In the rows, 128 means zero.
A state moves one step at a time under one of 7 hidden systems, and each row is a state written as 20 numbers. Each run below is a few steps of one system.
k_791, path 1:
[[160 114 141 162 120  97 170 115 164 135 129 117 153 160  91 146 113 127
  111 126]
 [104 132 151 114 161 118 124 149 136 118 161 161 172 124 118 103 134 151
  161  92]
 [135 178  95 173 111 151 130 142 124 135 145 101 161 107 152 132 135 145
  135 155]
 [145 129 145 132 122  61 149 114 152 106 155  97 133 120 101 116 101 132
   99 136]
 [105 145 145 143 163 129  80 137 113 114 151 126 128  92 134 101 109 121
  152  74]
 [113 160  98 186 109 144 128 112 130 109 112 112  95 126 155 122  91 154
  135 163]
 [127 110 129 151 129  74 171  97 116 107 124 130 116 148  98 127  99 106
  111  83]
 [108 128 138 164 157 155 111 151 135 114 123 160 136 151 118 103 123 114
  201  99]
 [120 149  96 163 101 130 167 109 107 110 115 143 169 168 150 137 117 155
  147 167]
 [166 131 139 133 116  83 164 124 140 143 166 124 184 160  92 127 114  92
  132  92]
 [122 177 163 128 157 135  93 159 140 119 154 160 179 119 117 109 110 153
  174 140]]
k_136, path 2 (11 x 20):
[[138  90 160 131 160 124 142 128 128 142 124 117 167  95 116 144 173 151
   75 100]
 [121 139 126  82 112 121  99 124 156 149 177  94  99  95 155  79 113 128
  112 118]
 [115 113 131 140 162 158 155 108  90  97 103 133  86  94 106  97 130 120
   87 100]
 [143  95 143 171 132 159  70 131 167 138 110  76 101 121 150  92 132 112
  147 117]
 [ 76 106 106 106 116 143 125 110  95  83  90 143  67 159 155 121 110 119
  162 149]
 [172 123  98 180 117 149 121 142 104 141  75 118 129 159 116 169 149  69
  150 145]
 [130 115 151  93 121  83 106 144 161 116 111 166 140 188 119 152 113 135
  183 191]
 [143 128 100  97 111  90 158 136  79 160 115 156 180 135 141 217 169 137
  101 140]
 [195 173 156  82 118  89 136 147 169 183 177 143 154 119  83 136 110 115
   93 156]
 [112  98 176  76 177 100 154 121 130 137 147 168 156  79 114 121 156 192
   59  99]
 [142 143 116 108 114 146 117 124 153 185 181  66  96  46 157  93 140 127
   60  81]]
k_304, path 3, 11 rows:
[[118  80 173  99 120 169 143 129 168 110  94 116 130 192  76 147 131 117
  144 163]
 [150 121  96  70 119 128 124 147  92 170 143 162 165 142 174 100 172  87
  161 126]
 [153 164 128  74 105  64 133 143 134 130 148 122  97 125  91 180  93 106
   99 164]
 [127  94 208  79 121 157 104  92 144 179 121 123 156 147 132 139 134 145
   86 100]
 [150 144  99  99 138 118  90 154 162 163 148 143  90  72 173  76 141 139
  132 164]
 [108 115 126  98 120 136 185 104 115 119 119 111  74  91 100 154 127 147
   40 125]
 [141  53 147 145 145 177  88 139 172 147 101  74 106 122 130 113 178  95
  131  99]
 [102 108  84  82 142 146 137 152  98  77 100 156  73 121 143  94 154 110
  154 191]
 [154 108 103 116  91 140 150 107  65 140 108  88 107 151 110 176 140  42
   94  99]
 [136  97 167  93 121 137  73 148 168 141  87 145  99 196 107 148 111  97
  190 163]
 [131 154  94  47  88 141 136 118  69 174 121 180 151 148 190 148 149 131
  121 173]]
k_136, path 4:
[[107 149 141  81 103 160 111 141 134 163 158 126 129 154 113 161 120 110
  153  81]
 [135 146 111 126 152 167 163 154 124 115 124 163 153 108 113 103 164 150
  128 184]
 [138 100 111 162 115  61 152 118 174 132 146  84 128 127 130 133 125 140
  115 110]
 [ 96 148 160  75 131 144 109 132  93 111 158 118 128 123 100 141 114 103
  131  85]
 [156 139 132 162 152 162 116 132 107 119 111 128 158  95 146  81 149 140
  116 173]
 [118 112 122 156 109  68 130  94 151 127 128 117  89 139 151 110  84 145
  127 104]
 [105 142 145 121 134 188 113 127  87 136 115 139 120 137 105 162 122 104
  140  87]
 [147 133 116 151 132 160 128 143 161 135 112 144 149 140 145  92 141 144
  160 194]
 [106 108  94 139 110  66 170 116 135 115 132 133 109 155 135 161 119 142
  135 108]
 [135 161 148 110 126 164 111 157 117 138 149 113 161 132  84 173 131  89
  140 110]
 [137 125 136 115 149 110 135 133 140 110 132 153 176 125 141  85 141 164
  128 187]]
k_791, path 5, 11 rows:
[[134  82 114 147 117 108 135 122 130 124 110 111 158 167 150 125 155 110
  155 124]
 [117 142 118  80 112 125 140 143 119 117 154 135 150 162 115 123 126  97
  162 141]
 [171 153 158 126 130 141 108 124  89 147 121 136 177 129 126 127 126 108
  120 157]
 [144 141 150 113 107  90 106 117 161 170 143 135 144 137 152 133 103 159
  122 147]
 [120 170 143 103 131 136 135 135 128 153 167 136 122  94 107 151 113 150
   92  94]
 [140 129 146 177 162 152 117 136 166 138 119 114 111  81 120 114 134 160
   98 133]
 [ 87  99 100 140 137  91 144 127 143 102 128 110  96 100 152 130 143 172
  114 113]
 [104 113  96 140 129 154 139 141 124  93 135  80  89 110 104 121 140  85
  138  92]
 [120  99 124 147 145 131 117 118  97  74  80 130 106 147 132  82 125 100
  157 166]
 [131 108 100 124  96  97 125 108  78 132 100 133 132 182 165 141 122  84
  165 117]
 [145 153 149  96 102 157 142 127 124 145 128 163 136 195  84 135  98  80
  160 141]]
k_304, path 6:
[[121 113 102 126 112 123 127 101 165 152 134 139  89 133 195  46 109 155
  138 140]
 [106 155  84 130 139 155 171 153 130 140 140 138  78  83  96 182 145 137
   97  92]
 [155  71 158 170 152 150 119 133 155 118  75  88 155 137 107 139 167 128
  119 164]
 [ 98  97  83  89 112 121 159 124 118 100 147 136 117 152 160  57 146 103
  173 130]
 [140 162 120 108 129 127 131 158  87 127 141 123 116 111  72 190 127  66
  120  98]
 [152  89 199 122 134 114  74 107 129 129  76 128 160 172 130 137 117 130
  135 173]
 [108 155  87  79  88 119 122 111 115 159 161 149 110 130 200  88 107 136
  146 125]
 [157 178 138 135 125 142 138 143 149 165 133 134  99 102  74 194 102 128
   82 126]
 [138  64 166 138 147 136 119 109 172 149  88 133 162 144 150 115 160 179
  115 150]
 [105 138  55  96 106 123 162 147 142 127 184 110 106  93 163  76 151 128
  138 129]
 [143 126 156 125 156 143 160 140 121 109 124 110 110 100  37 166 133  93
   79 109]]
k_812, path 7, 11 rows:
[[ 75 145 185 106 121 134  93 105 136 114 143 132 135 155 116 148  79 155
  150  92]
 [152 114 127  96 138 198 112 146 109 149 101 133 129 109 131 118 175 102
  115 165]
 [160 124  94 139 106  43 158 116 130 137 118 137 104 133 143 147 108 132
  104 151]
 [ 72 121 179 123 131 151 117 115 150 114 134 108 120 141  97 160  99 161
  126  82]
 [140 106 124  98 148 174 128 150 122 119 111 126 137 107 130  90 176 118
  121 183]
 [153 120  99 139 112  41 153 117 110 124 143 111 128 123 137 145 120 112
   98 112]
 [ 96 136 183 116 129 149  91 134 166 113 145 107 121 142  94 136  91 135
  156 102]
 [144 114 125  94 145 160 106 133  80 124  95 145 137 112 156  99 168 109
  125 175]
 [162 126  95 135  91  63 143 119 130 158 135 106 110 138 139 164 112 111
  104 113]
 [ 86 133 182 114 138 152 114 121 148  97 119 140 106 152  85 144  86 151
  152 124]
 [138  89 115 112 146 166 121 138  98 132  89 121 145 111 156 124 195 123
  106 165]]
k_909, path 8 (11 x 20):
[[144 152 102 166  94  99  94 118 129 157 113 121 116 148 177 153  98 134
  150 151]
 [129 134 143 101  93 150 177  93 145 169 122 168 136 179 120 138 107 146
  108 137]
 [156 150 128 153 139 121 129 165 180 176 166 148 172 123 118 136 142 140
  155  96]
 [ 95 133 117 114 127  77 166 139 175  97 160 120 133 116 125 145 123 197
  120 157]
 [124 126 158 108 141 140 155 121 136 123 181  84 144  90  89  95 131 118
   81  74]
 [103 127 151 145 187 139  83 156 137  75 129 119 110  81 120  75 129 144
  156 135]
 [ 94 113 106 142 141 127 137  95  42  80  95 108 100  87 158 124 137 136
   83 110]
 [138 128 116 169 109 184 104 104 103 119  97 100  72 148 129  89  94  60
  148 116]
 [127 129 111 153 141 165 131 134  67 123  63 203 144 176 139 152 138 119
  181 158]
 [169 139  67 158  65  89 147 115 110 170 128 113 159 181 173 171 126  95
  146 133]
 [150 142 158  83  85 118 165 114 178 160 148 169 160 217  98 128  82 125
  156 170]]
k_909, path 9, 11 rows:
[[128  84  66 186 104  80 163 109 170 145 121 107 104 136 175 113 137 156
  130 111]
 [ 87 157 134  79 115 156 180 132 132 114 163 154  98 158  61 141  91 104
  144  94]
 [154 153 134 178 163 156 112 180 130 116 133 105 210  99 110 138 172 131
  148 156]
 [111  73  98 111 112  40 155  96 120  87 135 111 119 139 177  78 128 143
  123 145]
 [131 181 177  85 118 154 109 112  86 134 162 128 115 128  84 124  72  75
  111  83]
 [145 137 160 191 166 168  65 143 135 124  83 137 170 115 161 119 143 170
  153 184]
 [109  94  71 122  97  71 176  76 103 146 123 151  91 137 198 114 127 152
   96  92]
 [139 198 141 138 102 184 132 136 157 151 155 127  87 149  60 143  64  85
  145 105]
 [118 109 136 179 171 157 141 163 138 108  92 159 209 134 131 144 189 191
  160 170]
 [122 103  54 109  85  35 177 109 124 128 183  89 112 126 176  99 128 108
  114  88]
 [126 187 199  97 134 170 123 125 136  96 150 133 117 151  29 119  56  94
  132 147]]
k_234, path 10 (11 x 20):
[[144 150 103 163 131 114 127 150 116 135 103 123  80 104 102 212 126 108
  108 119]
 [121  77 165 126 106 168 133 108 175 128  99  80 143 171 122 141 143 148
  118 157]
 [137  96  92  93 130 111 143 149 134 169 137 172 119 144 151 104 163  96
  160  92]
 [139 153 110 120 131 111 115 172 118 110 123 110 123 103 101 207 144 111
  126 175]
 [131  81 188  84 125 146 100 107 137 140 127  90 176 144 128 122 148 127
  115 129]
 [152 140 104  79 129 110 105 145 125 170 147 163  89 107 158  95 130 103
  127 127]
 [143 137 152 133 158 122 125 141 119 121 107 123 110  82  92 182 129 144
   71 150]
 [129  76 169 128 122 133 102  96 173 154 122  83 111 135 146 100 119 134
  110  96]
 [119 110  80 114 143 133 150 142 138 143 112 166  57 108 140 114 146 130
  127 134]
 [144  94 125 163 138 130 137 143 124 107  97  83 116 117  87 180 160 102
  105 119]
 [117  68 135 100 103 134 106 114 150 127 100 100 111 176 154 117 138 107
  160 148]]
k_249, path 11, 11 rows:
[[142 143 155 104 107 165 120 144 134 144 145  74 137 135  76 184 134  84
  109 120]
 [148  91 171  82 154 113  87 145 150 151  96 171 140 143 135 130 149 141
  139 176]
 [141 106  84 102 125  70 153 153 141 142 152 100 103  83 137 149 166 122
   84 119]
 [120 154 174  70 126 151 125 132 159 111 160  99  97 116  68 121  91 115
  108 151]
 [152  85 161 116 191 119  91 126 111 135  93 174 101  91 140  67 143 123
  107 125]
 [111 119  57 130 107 121 139 136 130 105 129  85  30  94 145 113 125  97
  127 131]
 [103 122 177 115 138 191 136  98  92  96  87 132  82 151  64 143  91  96
  113 109]
 [151  71 129 154 154 146  55 146 109 150  62 130 114 139 165 128 168  79
  171 115]
 [ 93 103  66  93  79 113 158 139 111 117  97 108  87 161 139 223 153 119
  134 160]
 [161 114 205  91 122 142 115 131 127 156 122 103 173 162  56 206 134  75
  102 108]
 [156  98 148  68 146  83  46 180 169 171 116 151 139 119 170 155 169 143
  158 179]]
k_249, path 12 (11 x 20):
[[141 131  92 103 148  93 132 171 145 142 155 135 120  76 139 123 167 132
  116 138]
 [127 140 149 102 127 124 160 117 150  99 150  90 104 108  85 103 103 126
   83 157]
 [127 108 167 116 167 134  94 111 118 131 125 151  98 109 129  59 114 116
  122  90]
 [108 139  67 147 136 145 128 146 103 101 114 129  54  95 148 107 135 111
  145 137]
 [118 115 140 150 110 166 153  85  96  98  83 108  89 162  93 140  97  94
  110 121]
 [125  96 147 142 140 155  70 129 115 153  82 138 122 166 141 151 133  96
  179  87]
 [116 114  76 117 105 129 134 161 104 132  90 124 133 145 148 215 177 125
  147 167]
 [158 108 167  92  89 107 149 121 146 150 130  88 179 177  82 197 132 102
   99 136]
 [150 123 177  67 151  86  70 174 171 173 150 155 165 117 134 155 151 151
  142 137]
 [154 140 101  76 135  84 151 159 142 140 164 117 125  56 136 127 169 154
   63 185]
 [148 138 172  86 128 109 152 103 178 127 174 105  86 100  78  59  72 118
   68 132]]
k_812, path 13 (11 x 20):
[[105 198  87  61  91 165 131 157 124 146 205 114 133 108 146 111 127 112
  151 135]
 [189 161 147 207 147 138 120 114  82 119  85 143 125 132  86 122  89  78
  122 136]
 [115  76 122 141 138 110  92 135 172 171 102 165 120 156 191 125 147 165
  183 103]
 [ 97 202  82  83  80 169 178 123  90 141 164 138 124 118 139 157 115 146
  114 142]
 [175 119 155 222 159 161 159 123 149 124  85 126 128 136  57 138 123 108
  105 129]
 [ 91  78 107 124 160  85 130 144 165 124 133 170 149 128 180  96 166 189
  172 124]
 [116 201  97 115  93 158 161 128  94 137 199  87 158  89 125 144 123 124
   93  96]
 [184 134 171 197 173 139 118 129 160 121 110 146 125 135  70  68  94  96
  140 131]
 [ 96  94  94 119 157  94  86 139 107 140 118 170 122 107 217 102 160 156
  170  91]
 [134 210  86 125  60 175 148 118 127 163 178  86 109 121 133 144  89 109
  110 125]
 [144 109 166 193 172 161 142 110 125 100  64 184  99 162  76  89  96 107
  153 128]]
k_234, path 14 (11 x 20):
[[129 157 153 182 113 139 130 136 155 149 142 127 191 179  94 179 105 131
  172  89]
 [115 159  93 118  98 120 148 141 170 147 168 150 186 157 179 106 134 187
  173 177]
 [117 171 124 101 155  75 166 159 107 107 205 151 197  92  99 136 141 146
  122  89]
 [108 185 166 141 140 112  57 144 151  91 183  76 147  86 134  95  86 151
  150 141]
 [ 86 139 143 125 161 151 127  85  81 106 132 149 133  73 178  47 118 187
   91 110]
 [140 169 108 193 133 106 159  89  94  95 146  99  71  87 106  82  67  93
   89  78]
 [ 84 122 151 216 146 177 136  89 132  62  63 133  79 160 114 102  73 164
  157 135]
 [115 107  62 212  99 163 187  86  87 139  98 138 143 183 172 116 136 116
  163  68]
 [127 158  67 156  82 106 213 139 125  78 129 141 140 210  88 157 103  95
  188 183]
 [106 147 161 137 128 147 115 154 105 113 137 163 252 208 109 173 138 127
  227 119]
 [153 218  94  85  68  95 116 137 101 176 200 143 236 150 203 125 123 137
  166 177]]

Which system made each of these runs?
path 15 (2 x 20):
[[152 123  92 153 136 105 132 152 168 152 132 135  91 108 132 119 139 114
  136 127]
 [ 93 105 130 101 134 147 162 131 125  98 113 123 125 134 109 162 148 155
  110 143]]
 -> k_304
path 16 (2 x 20):
[[131 110 146 133 171 169 112 131 137 139 138 127 120  86 137  51 152 124
  118  98]
 [114 110  98 144 164  96 126 141  99  79 105 124  72  75 126 121 142 126
  110 139]]
 -> k_304
path 17, 2 rows:
[[105 122 165 119 156 147 131 124 106 127 109 151 129 122  93 167 129 143
  109  99]
 [145 115 120 132 139 132 124 153 169 140 122 109 133 102 139 126 162 154
  112 173]]
 -> k_812
path 18 (2 x 20):
[[ 97 115 149  99 128 184 127 105 127 136 100 143  68 134 119 132 111 139
  113 126]
 [146  92 106 137 141 152 157 119 116 157  80 168 102 129 140 127 161 120
  108 123]]
 -> k_791
path 19, 2 rows:
[[130 101 166 106 153 101  97 116 126 121 142 113 120 109 124  93 122 115
  113  91]
 [113 132 129 127 144 160  89 116  93 128 109 123  92  86 162 110 128 135
  106 128]]
 -> k_136
path 20:
[[120 138 114 187 116 160  88 159 152  95 115  57  88 136  89 183 113  86
  175 123]
 [ 92  90 157 115 133 126 161  60  87  67  98 147 124 167 140  53  94 144
  124 151]]
 -> k_791
path 21, 2 rows:
[[140  94 146 151 149 136 116 129 139 165 118 128 154 116 141 128 158 137
  117  86]
 [126 126  90 106 101  91 137 127 149 133 142 109  83 117 146 126 118 130
  114 156]]
 -> k_234
path 22:
[[126  96 112 149 134  80 123 135 162 120 116 118  91 124 138 128 124 137
  138 125]
 [ 87 131 124 109 123 179 138 131 115 107 130 105 124 128 124 142 140 138
  132 121]]
 -> k_304
path 23:
[[112 149 122 151 110 155 201 101 136 121 111 137 119 140  94 173 104 170
   87 146]
 [151  78 147 158 173 107 156 135 159 141 135 137 156 124 101  92 160 121
  126  69]]
 -> k_791
path 24, 2 rows:
[[ 92 123  56 123 139 166 131 153  93 108 104 144  73  91 169 108 169 132
  148 152]
 [162 105 113 177 103 121 144 124 156 108  97  75  80 157  88 151 109  76
  126 153]]
 -> k_136
path 25 (2 x 20):
[[129 130 135 155 134  83 121 108 122 117 136 112 113 107 136 118  99 135
  107 101]
 [ 87 127 147 155 147 160 111 119 136 110 122 115 112 118 128 130 112 159
  141 107]]
 -> k_304
path 26 (2 x 20):
[[117  66 179 135 161 102  97 108 158 115 106 136 155 138 154  83 139 171
  143 124]
 [112 145  87  51 107 129 140 140 104 149 181 107 122  88 155 123 156 107
  104 106]]
 -> k_812
path 27:
[[107  80 133 122 121 139 113 110 158 132 138  85 113 128 157  78 137 130
  135  92]
 [114 145  93  96 110 136 143 135  92  98 148 117  97 127 127  96 119  82
  144 140]]
 -> k_812
